m =
0.900	5.458	4.485	8.785	-2.392	-8.534	-7.777	7.195	4.416	16.561	11.512	6.057	-3.537	7.342	-0.630	-0.007
-3.000	6.342	4.428	8.917	-2.435	-19.792	-16.278	7.631	8.926	17.284	16.118	5.960	-11.762	8.301	-0.869	-1.185
4.004	4.781	4.852	8.537	-2.283	0.180	-0.186	6.413	2.849	15.100	8.413	6.246	2.272	5.947	0.902	2.657
11.547	8.222	7.633	2.869	18.657	20.937	20.657	6.998	8.411	-5.914	1.288	5.974	15.611	5.678	11.795	11.173
10.347	8.006	7.571	3.320	17.586	17.497	17.850	7.040	8.226	-4.341	2.754	5.976	13.085	5.736	11.550	10.529
9.118	6.973	7.444	4.281	13.710	14.072	14.677	6.852	5.531	-1.234	3.916	6.026	10.837	5.714	11.063	9.752
10.130	10.876	7.380	2.859	18.890	16.451	18.695	7.770	23.059	-5.042	4.448	5.827	11.156	6.886	10.763	9.035
10.615	5.053	7.662	4.111	13.553	18.938	16.721	4.654	2.655	-3.216	-0.793	6.381	16.474	5.539	11.916	11.805
6.606	13.189	4.547	4.188	16.582	6.042	11.205	13.188	28.032	3.509	10.991	4.781	2.130	8.617	-0.438	-0.137
12.855	10.592	7.631	2.281	19.559	24.136	25.400	7.528	20.198	-7.476	1.551	5.864	16.433	6.061	11.780	11.006
8.801	9.481	7.077	3.887	16.069	12.897	14.752	7.557	17.269	-1.506	5.318	5.889	9.185	6.637	9.576	7.961
7.584	13.216	4.825	3.300	18.627	8.882	13.680	12.399	28.030	-0.579	9.044	4.831	4.640	8.612	0.580	1.217
1.927	7.360	4.467	8.441	-2.122	-6.346	-2.803	7.734	13.082	15.654	12.390	5.920	-3.788	8.255	-0.713	-0.423
6.339	9.661	4.953	6.247	4.514	5.881	8.795	7.937	21.561	8.084	8.376	5.844	4.051	8.124	1.188	2.358
The entry directly above 6.042 is 18.938
Which number is the largest entry in the last column?
A: 11.805
The smallest entry in the last column: -1.185
The top-left entry: 0.900
The entry in the top-right corner: -0.007
The top entry of the column that holds the smallest entry: -8.534
Which number is the largest entry in the first row?
A: 16.561
Which number is the entry just left of 20.198?
A: 7.528
Which number is the entry just right of the smallest entry?
A: -16.278
The bottom-right entry: 2.358
The 2nd entry from the end, reading row by row is 1.188
The first entry of the largest entry's row -> 6.606
Which number is the second entry, reading row by row?
A: 5.458
The last entry of the largest entry's row: -0.137
Which number is the entry directly below 6.852?
A: 7.770
Which number is the entry directly above -1.506?
A: -7.476
The bottom entry of the column that holds the smallest entry: 5.881
Which number is the fourth entry in reading order?
A: 8.785
The 3rd entry from the end, reading row by row is 8.124
The entry directly above 28.032: 2.655
The bottom-left entry -> 6.339
Which number is the bottom entry of the column that holds the largest entry?
A: 21.561
Which number is the top entry of the column that holds the largest entry?
A: 4.416
Which number is the 4th entry from the end, reading row by row?
A: 4.051
Which number is the fifth entry from the end, reading row by row?
A: 5.844
The 3rd entry, reading row by row -> 4.485
The smallest entry in the first column is -3.000
Which number is the entry just right of 28.032?
A: 3.509
Which number is the entry directly below 11.550?
A: 11.063
Which number is the entry just left of -0.793?
A: -3.216

Questions about the table below.
1) Find the largest entry in the last row.
2) Find the top-right entry.
3) Find the entry directly above the smallest entry.
4) Find the second entry on the diagonal from the top-right corner.
5) Find the last entry, reading row by row.
6) Find the first entry of the smallest entry's row.
7) Find the 1st entry, reading row by row.
8) Find the top entry of the column that holds the largest entry.
[[49, 138, 80, 68, 139],
 [79, 171, 41, 74, 164],
 [123, 209, 136, 112, 61],
 [186, 107, 76, 192, 130],
 [167, 241, 72, 135, 138],
 [152, 35, 94, 144, 179],
 [118, 129, 38, 164, 190],
 [171, 224, 106, 158, 42]]
1) 224
2) 139
3) 241
4) 74
5) 42
6) 152
7) 49
8) 138
